Each named move below is a turn or a mirror, shown by a few rows before and after it. Which moves, in which order, take the first row of each later pair to the second? The first pair is answered.
move K115:
0  0  3  -1  0  2  -4  5  3  0  2  -5  2  2  -1  -2  -2  1  -1  -7  -2  0  -2  1  -3  -6  0  2  -2  -1  3  1  -1  -2  1  1  -1  3  1  -2  -4  -5  -2  4  1  1 |-> 0  2  3  1  0  3  -5  4  4  0  1  -4  1  3  -1  -3  -2  0  -1  -8  -2  -1  -1  1  -3  -6  1  2  -2  0  3  1  -1  -2  2  0  0  2  3  -2  -4  -5  -2  3  -1  3
7  -4  -9  -6  5  5  9  -1  1  -2  7  -8  0  0  3  8  2  -4  5  -3  -2  7  0  2  -6  2  6  2  4  7  -2  -5  -5  -2  -6  6  -6  -4  3  -5  6  5  1  6  6  -2 |-> 6  3  -9  -1  4  8  7  -1  3  -2  2  -4  -3  2  2  4  -1  -5  5  -7  -2  4  5  2  -5  2  6  2  3  12  -4  -5  -6  -2  -5  2  -3  -5  10  -6  8  7  2  1  0  1
5  -1  1  -5  0  10  -2  0  -3  -3  5  -6  4  4  -2  5  -4  -2  0  -12  -5  2  -7  6  0  -3  1  4  7  1  6  -1  -3  -4  -3  6  -5  -1  4  0  2  1  1  -1  2  -2 |-> 4  3  1  -3  -1  11  -3  0  -2  -4  2  -4  3  5  -2  3  -6  -3  0  -13  -5  0  -4  6  0  -3  1  5  7  4  4  -1  -4  -3  -2  4  -4  -1  7  0  3  3  1  -4  -1  -1
move K981:
1  -2  3  -1  0  0  -3  2  0  2  2  2  -2  -2  -2  3  -5  -1  -3  -2  -1  -1  -1  2  1  0  2  0  1  1  0  2  0  -2  1  1  -1  -2  0  -1  3  -4  -2  0  1  4 |-> 1  -3  4  -1  0  0  -2  2  -1  2  2  1  -2  -2  -1  2  -5  -1  -3  -1  -1  -1  -1  2  1  0  1  0  1  0  0  2  0  -2  1  2  -1  -2  0  -1  3  -4  -2  0  1  4
5  6  -6  2  -2  7  3  6  -4  1  -3  0  1  -2  -1  -3  -7  0  0  -11  -3  -5  3  2  -3  0  1  3  0  5  1  -1  -8  -5  -3  -1  2  -9  10  -5  4  -1  2  2  -5  2 |-> 7  4  -6  -1  -2  7  4  7  -5  2  -1  -1  2  -3  -1  0  -6  -1  0  -12  -4  -4  0  3  -4  0  1  3  1  4  1  -2  -8  -5  -4  1  1  -9  8  -4  4  -1  3  5  -3  0
7  0  -3  -2  -7  -2  2  -8  2  2  6  -7  -1  -3  8  4  7  -2  0  2  -3  1  0  -1  3  -1  -4  -1  -2  -4  3  -2  -1  -1  -1  8  -2  0  -4  6  -5  -1  -1  9  -3  -3 |-> 4  1  -1  -2  -7  -4  0  -11  1  2  3  -6  -3  -1  9  2  6  -2  0  5  -3  0  3  1  4  -2  -7  -1  -4  -5  2  0  1  0  -1  7  -1  -1  -4  6  -3  -1  -1  7  -5  -3
move K722:
-1  4  1  -3  -2  5  0  -3  -1  0  -4  6  -3  3  -1  0  -5  -4  -1  -3  -3  -1  0  2  -2  5  -2  1  3  5  4  -2  2  3  -4  2  2  -4  6  1  7  5  3  -3  -6  -2 |-> 2  4  2  -5  -3  6  -3  2  -1  1  1  0  -3  2  -3  0  -4  -2  -2  -10  -4  -4  -3  4  -5  -1  -2  2  2  1  8  0  0  -1  -5  2  2  -3  5  -1  0  1  3  4  -5  1
-1  -10  0  -1  -1  -3  5  4  -1  2  4  -1  5  -6  -2  6  5  0  1  6  3  5  -8  -4  2  5  3  -1  5  -5  0  -4  0  -3  4  0  -1  5  -9  0  -6  -4  -1  0  3  0 |-> -3  -7  -1  3  -1  0  7  1  -2  1  -2  6  2  -5  -2  5  3  -4  2  7  3  6  -4  -6  4  12  5  -1  6  2  -4  -6  0  -1  3  -1  0  1  -3  2  2  2  2  -7  1  -2
-4  -6  4  -4  2  -3  -1  -5  0  -1  3  -4  -2  2  4  -2  1  3  0  5  1  -1  -1  7  2  -8  -6  1  -2  -5  4  9  8  3  -5  2  1  1  -3  2  2  -4  -1  4  0  -2 |-> -6  -5  3  -2  2  -2  2  -8  0  -2  -2  2  -4  2  5  -3  0  0  0  8  1  0  2  5  3  -3  -4  1  0  0  1  7  8  7  -5  2  1  -2  0  3  8  0  0  -3  -1  -4
8  5  1  0  -5  -1  7  8  -4  -5  8  -1  11  -3  8  2  6  1  6  9  13  1  -1  -11  4  -7  13  -2  -5  -10  -10  -5  5  3  2  3  1  1  -2  -5  1  1  1  8  -1  4 |-> 7  6  0  2  -5  -1  9  6  -4  -6  5  4  9  -3  8  2  4  -2  6  10  13  1  1  -12  4  -3  14  -2  -3  -5  -12  -6  6  5  2  2  2  -1  1  -4  5  4  2  4  -2  2
Pairs:
(two moves a pair)
-5  -13  -5  -13  1  -3  3  -5  -2  -3  16  -8  -5  -10  -2  10  2  2  1  6  -10  9  -17  -6  -3  -4  -2  6  0  -16  -1  6  2  -2  -9  10  -7  -1  -4  4  3  1  -1  5  13  -11 |-> -4  1  -11  -7  1  10  5  -7  -1  -5  4  5  -11  -6  -4  7  -6  -6  2  -4  -14  5  -9  -9  -4  4  5  8  3  4  -7  0  -1  2  -11  6  -5  -12  14  7  16  12  4  -8  4  -12
K722 then K722
8  1  2  1  -2  7  3  -3  1  -1  1  -1  4  0  4  2  4  0  4  -4  -1  -2  -2  -2  -2  3  -1  -3  0  2  1  -3  1  -1  -3  0  -1  -6  10  3  4  -3  2  -2  -1  -3 |-> 9  3  2  1  -3  7  1  -2  2  -1  2  -4  4  0  3  1  4  1  3  -7  -1  -3  -2  -1  -3  0  -2  -3  -1  1  2  -3  0  -2  -2  -2  0  -5  10  1  2  -4  1  -1  -1  -1
K722 then K115
-10  4  2  -2  6  -8  -1  -12  -3  -3  -6  7  -10  5  6  -2  -2  -3  2  12  6  0  11  3  3  3  -10  1  -3  -1  -4  4  9  10  0  -4  2  0  0  -3  10  1  1  -8  -7  -3 |-> -6  7  -1  -4  6  -1  2  -11  -2  -4  -7  9  -10  6  4  0  -4  -7  2  5  1  -1  9  1  1  6  -6  3  -1  7  -4  0  7  10  -4  -2  0  -6  6  -1  15  5  5  -10  -8  -5
K115 then K722
-1  -6  -1  3  -1  0  2  -1  1  2  3  -6  2  1  0  4  3  0  2  4  4  3  -3  -3  0  4  -3  0  0  -4  0  1  1  2  0  2  -2  0  -3  0  2  4  0  -5  5  0 |-> 0  3  -1  6  -2  6  -3  1  4  2  -1  -5  0  3  -2  0  -1  -1  2  -5  3  -2  1  -3  -1  1  0  1  -1  1  1  1  -2  0  2  -3  1  -2  5  -2  1  4  0  -6  0  4
K115 then K722
1  4  0  6  3  8  -1  -2  5  -1  -11  3  -12  5  1  0  1  -5  3  -7  7  -9  9  -1  3  -3  6  8  -5  16  -1  -2  0  10  4  -2  11  0  11  -1  -3  10  -4  -7  -2  6 |-> 7  -7  1  -3  3  3  -3  6  3  1  5  -13  -5  1  0  6  8  2  0  -9  5  -8  -4  2  0  -14  4  7  -6  -1  8  2  -1  3  2  5  7  8  -2  -5  -17  -1  -6  10  7  6
K722 then K115
9  9  3  6  -7  7  -7  18  6  3  1  -1  2  -6  -7  -7  -3  -3  -1  -15  -1  -7  -3  0  -3  -6  5  1  0  5  -2  0  -12  -4  2  -11  0  4  7  -3  -7  2  2  4  -1  10 |-> 9  -8  5  -8  -4  -1  -1  11  -1  4  13  -10  7  -6  -2  2  4  -1  -3  -5  -5  -2  -14  5  -4  -7  -2  0  0  -7  4  5  -4  -2  -8  1  -8  3  -8  -1  -5  -4  1  16  9  0
K115 then K981
-5  -5  -1  -5  4  -8  -2  -9  1  10  -4  4  -1  -1  0  2  5  -10  -5  16  1  7  -1  0  5  8  2  -5  1  2  0  -2  4  1  -9  3  -3  -4  0  3  10  1  5  -4  -8  -6 |-> 1  -6  -3  -11  3  -3  -2  -5  1  11  2  -2  2  -2  -3  6  5  -9  -6  8  -4  5  -9  1  0  6  4  -4  2  1  4  -3  1  -3  -13  8  -6  -6  0  2  7  -2  7  4  -4  -8
K722 then K115
-1  -8  -6  0  3  2  9  -5  2  -3  -1  -5  6  2  0  3  -5  11  0  9  -3  -3  -9  -4  -2  -8  7  3  -3  5  7  -6  0  4  -11  -1  -13  1  -3  5  -3  -2  0  2  0  0 |-> 0  -1  -6  3  2  5  4  -2  5  -3  -4  -6  3  4  -1  -2  -8  13  -1  1  -3  -7  -5  -4  -4  -12  8  4  -6  7  9  -4  -3  2  -9  -6  -10  1  3  2  -6  -4  -1  1  -5  5
K115 then K722
-3  -2  3  -5  -1  -5  1  -5  1  3  0  -5  -1  1  1  0  -1  4  -4  -3  2  -3  1  3  -1  -7  -1  -2  -2  -6  5  6  1  3  -2  2  2  8  -5  -1  -6  -6  -4  6  5  3 |-> -8  1  3  -1  0  -5  3  -11  1  2  -8  3  -4  2  3  -2  -2  1  -3  3  4  -2  8  1  2  0  -1  -2  -1  1  -1  4  3  8  0  -1  4  5  -1  2  2  0  -3  -4  2  2
K722 then K115
5  4  -2  -3  -2  6  -6  9  0  -3  3  -2  1  1  -3  3  -4  0  1  -13  -1  -2  1  -1  -7  -2  1  -4  0  -1  5  4  -7  -4  -2  -3  -1  -1  6  -1  -4  -2  0  4  -2  3 |-> 0  7  0  3  -3  3  -8  5  1  -3  -3  3  -2  2  -1  -2  -5  1  2  -7  3  -2  7  0  -4  -1  -1  -5  -2  -1  1  6  -5  -2  3  -8  3  1  7  -1  -3  -1  -2  -2  -6  6
K722 then K115
1  -5  -6  -8  -6  2  -3  3  -3  2  7  -2  6  1  4  2  -2  -4  -1  -10  -13  5  -7  -3  -6  -3  7  3  -4  3  -1  -7  -1  -7  -4  6  -2  -7  4  1  -7  1  1  9  2  -3 |-> -4  -9  -4  -12  -4  -4  -1  -5  -7  1  6  -1  4  4  9  3  -1  -4  -1  1  -12  7  -6  0  -4  -1  1  2  -4  -1  -2  -4  6  -2  -7  7  -2  -8  0  2  -1  0  0  8  3  -7
K981 then K722
0  0  -2  -10  6  -8  -1  -3  -2  -3  7  -6  5  3  2  5  1  2  1  4  2  2  0  0  1  -8  -9  3  -3  -9  6  6  7  2  0  2  -6  5  -9  1  2  -5  3  11  3  -4 |-> -6  7  -3  -4  6  -5  2  -9  -2  -5  -5  7  1  6  3  2  -3  -3  2  8  4  2  9  -3  5  1  -7  2  -1  2  -2  3  8  8  2  -2  -2  -1  0  4  13  4  4  -3  -3  -5
K722 then K115
-1  6  2  7  -4  2  -5  5  5  0  -5  -3  -1  2  -4  -5  -6  0  -1  -6  0  -3  5  -1  0  -6  1  1  -6  4  1  2  -4  1  1  -5  6  -1  7  -2  -4  -4  -2  1  -5  3 |-> -2  -6  4  -2  -1  -5  -1  2  0  0  4  -10  3  1  0  1  -1  2  -3  2  0  1  -3  1  1  -7  -3  0  -6  -6  5  5  1  1  -4  2  1  1  -4  0  -5  -9  -3  8  3  -3
K115 then K981
-4  2  5  8  -5  -7  -2  6  3  -1  4  -6  2  -1  -3  -5  1  5  0  0  5  -2  4  3  1  -11  -4  -2  -4  -10  3  5  1  -4  8  -6  6  10  -6  -6  -13  -7  -8  1  1  7 |-> -10  5  2  13  -4  -6  6  -2  2  -3  -9  7  -3  -1  -1  -6  -2  -2  2  9  6  2  11  -1  5  3  -2  -3  0  3  -7  0  3  4  8  -7  7  3  1  -1  2  5  -5  -13  -3  3
K722 then K722
